rotation steps, each row followed by its count of steps
The counts run from 0 to 500.
[114  93 128  90 129 125  99 164 109 121 132 108 135 109 104 147 144 113
 151 143 132  85  93 122 115 118 142 131 144  68 153 147  90 114 111 173
 141 111 114 129  91 107 113 103 125 150 150 155 166  99 154 100  81 145
 110 115 154 157 143 145 138 153 142 169 115  89  80 141 180 108 169  70
 149  91] => 259
[126 144 155 130 136 134 137 159 124 118  61 111 115 203 105 112 207 136
 159 124  92 160  92 110 111  93 123 151 118 136 112 135 127 141 126 106
 130 104 122 146 127  93  88 103 115  60 104 127 110 147  99 124  86 120
 149 129 108  81 148 158 117 128 135 127 125  97 139 120 180 119 123 142
 127 137] => 181
[117 151 169 133 142 118 105 127 114 131 126  88 161 124 146 113 171 123
 153 140 112 141  77  95 148 114 141 144 153 131 159 166 176  80 114 144
 118 135 156 108 102 143 160  98 124 110 139 106 174 124  99  73  69 117
 108 117 144  83 166 150  95 116 160 136 117 107 149 154 147 154 158 123
 159  70] => 235
[121 133 151 155 166 127 151 102  92 135 100 144 130 191 159 103 147 111
 154 102 158 164 136 116 138 100 120 157 113 157 159 106 145 134 135 102
 123 161 118 149 127 120 127 141 161  70 131 165 103 145 169 138 175 140
  97 178 147  68 126 141 116 119 120 111 178 137 140 154 115 123 112 133
 106 194] => 141
[163 162 108 132 110 137  87 143  92 143 132 133 160 155 156 131 154 152
 112 119  94 164  77 103 117  95 135 112 167 137 157 122 136 113 153 160
 143 139 153 169 117  49 151  90 116  79 159 122 162 126 141 124  87 110
  93 164 171 116 132 145 113  95 149 104 114  95 133 138 144 137  98 121
 131 118] => 463
[125 122 125 168 165 152 105 112 104 133 123 141 170 127 134 122 109 141
 160 112 122 115 100  75 105 110 109 118 145 109 153 107 131 150  87  68
 166 160 175 187 148  93 124 132 154 146 141 151 131 184  97 129 164 146
 105 128  94 115 111 176 118 127  79 139 146 123 137 110 141 100 103  86
 103 113] => 101
[153 150 113 133 101 145 102 144  83 138 108 136 145 176 164 121 155 149
 117 131  81 153  98 121 125  93 139 110 158 118 156 116 124  97 164 157
 148 128 147 169 123  62 141  96 108  73 177 122 152 143 155 137  66 116
 116 179 165 115 126 132  90 107 162 118 111  95 131 145 141 117 103 128
 118 130] => 461
[126 111 139  54 148 114 109 172 117 142 112 110  97 137 145 112 189 109
 111 115  95 121  95 117 141 148 164 152 158 131  89 107 138 139 163 165
  96 134 105 130  81  93 153 123 124  88  64 157 139  94 125  78 107 121
 100 126 144  95 141 124 131 108 120 131 144  89 111 129 177 159 141 122
 159 155] => 205
[116 101 132 125 181 122 130  93  92 148 189 121 128  69 119 138 103  97
 112 118 157 129 147  93 161 139 154 105 127 129 183 147 162 118 132 176
 133 158 160 124  96 118 155 138 168 161 124 123 149 127 140  92 117 170
  78 112 178 131 116 111 146 109 133 125 129 126 131 151 139 147 111  86
 133  87] => 289
[137  96 160 158 100 156 162  76  91 135 108 115 131 158 146 118  94 147
 140 150 137 116 145 122 144 122 109 108 105 113 172 118 152 139 137 138
 154 153 181 146 153 134 106 127 134 143 168 171 132 179 142 131 100 146
 101 211 138 160  91 136 107 121 129 140 120 129  81 162 118  90 106 145
  80 115] => 86
[129 115 160 164 136 109 136  97  94 135 104 136 146 133 124 163 123 123
 210 155 153 157 180 113 160  69 113 100  75 120 206 141 124 128 115 133
 167 121 120 134 119 145  75 104 160 146 162 123 137 140 135 140 116 134
 122 132 155 163 100 177 131 122 150 115 133 131 134 136 144  99 152 109
 111  86] => 316
[ 78 152 119 111 147 159 124 146 100 125 126 169 170 153 155  82 114 156
 103 126  97 125 133 126 121  86 116 137 141 104 122 131 145  76 162 125
 197 135 156 135 123 112 131  56  76 104 181  95 126 141 129 133 126 114
 140 169 110  99 137 126 111 151 148 141 101  87  98 133 116 129 129 166
 134 108] => 450
[110 125 126 128 125 145 114 153 107 110 119 109 135 185 137  91 148 173
 104  83 156 105  62 115  78 133  87 148 136 142 111 117 140 144  87 131
 107 134 152 107 113 130  90  84 105  92 108 183 145 173 108 122 119 171
 132 135  76 113 190 140 127 139 133 129 149 130 100 121 128 129 142 129
 119 148] => 415
[103 123 118 121 157 122 108 107  76 119 162 124 124 147 117 114 135  47
 122 119 160 103  95 114  94  69 149 105 123 145 182 128 110 101 101 126
 149 137 135 130  91 108 151 147 140 178 176 110 150 111 145 118 114 202
 120 125 143 123 160 144 123 163 114 117 139 152 115 137 151 135 140  80
 162  94] => 277
[122 106 164 109 133 113 134  94 125 141 149 135 105 126 132  92 117 116
 102 139 135 131  89 151 115 162 152  81 145 120 144 131 165 123 151 124
  86 122 161  66  87 129 116 133 132 158  49 132 157 130  66  75  80 156
  98 123 149 116 106 105 126 114 112 125 147 120 154 141 145 103 126 120
 152  91] => 9
[151 141 125 153 156 153 136 128 139 121 119 141 136 130 142 108 135 137
 133 105 101 165 139  93 149 135 121 143 124 167 134 150 180 150 139 121
 141 179 141 142 132 128 151 125 157  51  89 148 105 163  91  81 177 115
  92 115 129  61 124 137 137  93  96 118 157  78 164 115 140 147 125 155
 132 163] => 152
[130 116 127 124  98 154 122 103  78 116 136 135  94 120 159 131 115 113
 108 143 117  77 145 151 139 138 121  70 150 148 140  87 135 139 133 141
 161 187 120 131  85 136 129 143 160 185 132 160 197 181 113 104 126 142
 106 160  96 171 103 140 104  94  83 151 142 116 101 135 131 131 139 165
 126 150] => 67
[141 114 146 132 130 123  84 102 153 135 128 133 108 122 187 102 132 183
 142 116  93 137 111 108 141 142 133  99 142 110 103  91 180 161 127 114
  89 139 148 141 129 126  97 141 131 101  47 153 141 165  71 117 149 129
  98 146 109 129 119 166 109  95  97  90 160 138 169  93 136 112 108 123
 106 139] => 382
[104 137 120 132 154 130 108 107  77 105 158 129 122 154 112 121 145  46
 120 117 153 104 111 115  98  67 143  99 120 154 176 133 116 101 110 130
 165 143 136 127  88 110 149 139 138 187 181 107 154 116 143 124 109 194
 121 136 130 122 153 144 111 157 119 120 128 157 120 135 143 134 139 100
 162  94] => 276
[152 108 132 135 152 100  96 100  84 145 199 122 134 120 175 129 120 129
  95 127 158 101 116 106 118 142 118 125 154 131 134  82 109 163 123 195
 108 131 163 141 102  84 118 110 117 194 114 141 180 142 114 159 112 175
 103 130 115 169 135 138 154 103 150 126 147 138 143 141 117 135 112  96
 130  88] => 51
[ 99 131 165 132 162 139 157 162 136 123  71 160 136 157 141  83 124 139
 162 129 104 147 160 140 140 108 108 167 114 109 111 127 138 133 157  67
 162 156 120 136 128 149 112 125 123  67 110 138 104 176 106 108 157  94
 137 104 108  59 113 147 117 135 114 155 156  68 147 128 129 105 158 160
 113 148] => 160
[124 132 123 137 181 132 124 101 123 153 157 171 155 106 147 147 119 138
 144 119 134 117 139  97 144 116 110 135 134 103 135 114 131 171 143 136
 186 151 141 193 152  71 111 107 138 142 140 153 128 127 141 134 202 110
  96 169 139 130  68 153 179 106  89 160 126 108 130 121 130 102  84 120
 105 151] => 111
[111 110 165 128 135 103 156 109  84 140  88 121  94 157 118 112 157 100
 137 146 153 148 113 148 148 152 134 105 119 123 156 131 145 103 150 134
 105 122 149  56  86 158  94 112 152 134  96 116 159 165  78  99  53 161
 135 120 145 102 131  96 106 122 135 139 149 135 153 171 151 110 137 130
 143 105] => 4
[112 132 100 138 145 163 125 119  91 123 107 153 128 139 116 162 156 136
 173 113 102 119 157 108 139 100 122 117 126 133 141 110 129 131 108 120
 189 143  88 181 124 104  91  93 170  98 150 156 116 146 148 149 185 119
 116 183 112 143 108 160 127 117  85 130 137 118  96 121 164 117 126 139
 103 198] => 119
[127 137 148 138 129 143 140 162 122 106  62 115 118 202 100 113 193 150
 160 122  82 156 103 107 113 101 121 156 115 136 113 142 130 133 116 113
 128  96 126 138 135 102  83  93 113  52 109 138 105 145 102 135  82 117
 152 130 109  86 153 149 106 133 143 127 122  95 136 117 182 116 133 142
 123 137] => 180
[148 131 106 129  81 138 112 119 136  99 132 127 117 171 161 128 172 183
 105 112 107 113 121 136 127 128  95 127 128 140 107 132 144 156 129 205
 118 115 125 112 139 136  63  63 103  85 119 175 143 143 103 139 131 139
 130 192  98 143 161 132 145 107 137 127 116 114 108 115 135 125 134 182
 120 181] => 407
[120 140 142 123 137 136 145 145  98 120  85 116 111 212 160  77 162 139
  94  89 157 116  75 128 104 119  89 148 128 129 112  90 133 159 138 127
 124 152 160 125 121 118 100 116  99 108 138 165 170 195 109 122 100 167
 156 146  95  93 159 113 118 133 122 162 138 125 128 140 101 127 103 164
 125 149] => 419
[115  66 143  93 134  98 110 131 105 140 120 137 141 113 148  97 104 130
 128 172 101  95 152 129 121 137 149 122 137  55 116 109  90 104 140 143
 138 108 157  82 100 156  97  83 124 174 106 131 126 141  64 138 105 145
 135 115 115 146 130 111 105 151 139 137 149 115 131 141 170  86 173  87
 145  79] => 22
[124 125 170  94 107 114 117 138 115 115 108 116 119 189 186  65 156  83
 112 154 104 126 125 148 126  73 152 138 125 126 128 110 134  93 177 151
 117 132 133 116 105 137 161 147  80 115 153 115 142 110 134  94  77 137
 123 162 153  98 148 138  79 144 150 110 131 100 112 146 134 134 161 147
 164 108] => 223
[138 112 107 191 167 120 126 103 136  90 189 143 129 122 111 136 103 119
 147 106 141 118 148 116 101 115 117 104 105 137 170 161 105 179  80 131
 131 125 132 131 125 131  71 123 145 164  98 145 126 158  92 160 170 193
 121  87 101 131 133 153 159 123 116 127 149 135 181 113 148  99 134  90
 121 124] => 332
[132  94 122 138 116 138 117 118 123 112 138 163  96 104 140 121  68 100
 125 144  96 111 210 150 140  75 143  63 112 104 171 135 121 129 157 132
 175 152 122 150 105 138 123 170 133 164 145 110 140 171 125 120 117 149
 116 101 143 161  85 148 101 123 119 108 133  91 127 103 140 107 149 124
 119  94] => 304
[120 131 118 127 124 143 103 145 110 110 123 114 144 180 142  92 162 170
 111  82 154 107  56 106  83 129  81 149 136 149 111 116 144 143  83 137
 111 131 152 105 117 124  98  71 111  96 105 189 148 158 101 113 138 161
 132 149  80 114 188 148 134 137 126 123 142 132 100 124 125 135 147 135
 129 148] => 414
[119 142 146 117 142 135 138 143  99 128  95 126 113 206 168  75 162 128
  97  93 167 120  65 125 103 116  85 148 137 133 104  76 140 155 153 130
 131 153 165 129 121 105 110 118 102 109 141 163 171 182 105 107 107 156
 149 154 103  87 148 117 131 126 119 161 134 129 132 141  99 129 102 160
 131 150] => 420
[153 124  92 121 140 132 127 164 113 119 179 162 164 108 119 130 118 110
 109 129 111 109 132 142 109 141 146 142 167 136 167 168  85 118 152 177
 156 155 115 126  92  89 160  91 135 109 141 170 123  95 171 130 139 138
  69 127 162 108 130 115 162 115 140 148 127  58 117 164 154 129 173 111
 151 173] => 487
[150 146 139 124 112 124 117 131 153 119 105 141 171 163 134 111 171 139
 156 144  89 158 124 108 126  90 131 155 109 136 120 160 146 133 143 138
 149 109 125 130 144 119 116  76 115  63 110 152  74  71  91 118 164  97
 108 174 144  76 130 154 155 122 126 103 128  89 140 117 177 118 147 143
 144 150] => 173
[ 95 127 136  85 152 145 142 170 123 117 139 123  80 135 123 103 163 132
  87 120  80 113 152 133 162 141 147 159 142 144  86 145 156 115 164 187
 125 129 109 104  89 127 134 100  98  93  83 119 138 125 121  97 100 135
 133 112 120 106 154 105 122 122 153 143 121  74  98 138 153 174 148 188
 155 139] => 210
[154 148 126 201 116 133 132  80 128 100 153 145  89 148 114 153 135 111
 157 127 126 150 152 134 129  89 124  61 101 161 189 155 138 173 119 139
 143 120 125 138 122 113  74 145 147 155 114 119 155 163 104 142 110 156
 124 133 129 145  94 165 139  98 108 122 120 124 178 106 140  93 104 137
 113 124] => 326
[106 133 148 168 171 128 165  99  87 126 110 145 129 193 150 109 138 118
 150 102 151 153 162 120 142  96 109 173 106 156 160 112 139 124 137 115
 139 152 121 144 138 133 104 124 145  67 152 152  94 160 168 160 166 151
 113 161 131  69 135 129 113 127 138 128 169 138 137 153 102 123 122 152
  90 188] => 139
[128 122 127  97 137 101  81 148 107 126 133 124 162 105 130 149 167  89
 162 156 127  89 101 104 120  97 150 136 147  80 151 143  94 105 122 165
 167 128 120 131  98 128 137  91 130 166 168 129 172  88 124  94 111 132
 125 124 152 131 149 154 141 137 126 171 109  99 118 136 178 119 172  82
 173  98] => 256
[112 111 120 124 159 126 106 110  84 118 162 122 130 141 120 109 124  56
 122 116 160 103  98 117  89  80 155 111 121 133 184 130 107 107 107 125
 139 139 143 130  86 103 153 157 140 180 165 128 144 117 152 123 104 208
 111 125 147 128 160 134 116 161 126 113 139 146 115 141 149 133 143  61
 154  96] => 278
[105 113 106  84 141 153  99 132 107 138 113 136 170 124 161  83 137 150
 108 105 117 100  68 106 121 166 146 135 169  93 122 112 161  92 131 127
 131 161 155 110 116 139 149  80 152  81 124 179 128 132 114  95 150 131
  98 183 127  84 157 100 111 131  96 146 139 120 108 144 151 125 132 100
 145 173] => 434
[100 139 115 134 154 138 119 104  73 103 164 127 116 154 108 120 145  54
 117 119 147  98 124 122  98  67 143  92 115 153 178 144 120  92 111 140
 167 135 131 122  89 119 139 133 135 187 181  97 161 120 139 125 104 197
 136 141 128 123 150 134 110 149 118 132 114 147 116 139 157 142 134 114
 168 100] => 275
[105 128 134 130 123 130  79  98  86 120 176 128 139 145 132 121 139 137
 132 141 116  99  86 121  93 108 132  89 147 138 141 103 128  97  76 122
 122  97 129 115  84 111  97  77 113 187 113 117 159 108  94 151 109 158
 112 159  84 179 144 177 110 135 129  86 146 157 112 116 154 112 150 110
 139  74] => 40
[ 96 127 121  80 144 168 112 162 128 139 148 150 159 111 142  80  88 180
  72 111 101 125  98 114 111 124 111 127 154 102 105 125 168 115 159 130
 166 146 180 139 117  92 155  81  79  94 116 139 131 137 119  90 132 110
 105 139 118 112 120 118 139 132 123 121 111  63  76 119 121 136 124 143
 131 102] => 445
[127 132 112 197 147 169 126  88  95 109 120 135 164 133 131 134 118 138
 153 119  93 116 129  82 117 114 115 102 134 128 160 135 141 131  86  88
 187 159 176 174 155 123 110 113 161 142 168 129 129 204  83 144 144 139
 119 146  86 118 123 153  97 122  95 150 119 128 148 118 144 106  99 123
 104 122] => 98
[130  76 145 128 169 105 159 104 128 135 141 146  86 115 116 139 108 123
 143 116 159 111 166 132 149 154 125 118  94  97 139 112 112 200 137 161
 127 127 116 123 122 127  62 136 148 153  68 186 119 152 130 133 156 169
 118 126 141 146  89 124 188 116 107 154 151 121 131 138 141  86 117  99
 110 161] => 343
[134 108 111 188 167 118 129 103 125  90 169 147 122 117 105 136 118 118
 152 108 140 111 157 113  96 116 118 106 106 125 164 150  97 169  82 133
 132 126 128 126 122 132  63 121 157 161 102 140 126 174  90 170 164 193
 132  78  99 127 137 141 148 130 115 131 150 132 181 114 150  99 132  86
 116 134] => 333
[134 123 153 131 129 118  94  92 124 141  96 131 108 147 195 106 156 158
 155 120  97 149 112 102 156 131 135  94 132 123 111  82 179 144 126  96
 101 138 142 134 131 143  92 136 149 101  70 143 141 168  75 122 138 116
 106 164 122 115 114 165  97  94  94  93 159 152 174 107 138 105  97 130
 107 145] => 380
[119 120 169 108 131 102 138 100 103 151 110 127 100 144 131 103 138  97
 127 145 148 145  85 142 137 157 144  82 130 133 145 124 165 113 155 106
 100 133 152  64  80 138 122 133 149 156  59 132 168 134  66  70  71 145
 112 129 146 106 104 115 123 107 108 122 148 131 160 149 148 106 128 123
 157  91] => 7
[ 99 113  97 147 161 155 132 109 113 117 153 165 135 120 118 156 127 165
 153 113  99 104 171 107 134 129 122 137 131 108 145 138 128 130 118 152
 171 129 109 175 142 110  80  73 152 101 143 160 103 140 160 176 193 131
 105 179 119 138 103 141 141 125 107 150 126 111  97 128 152 100 113 133
  85 190] => 116
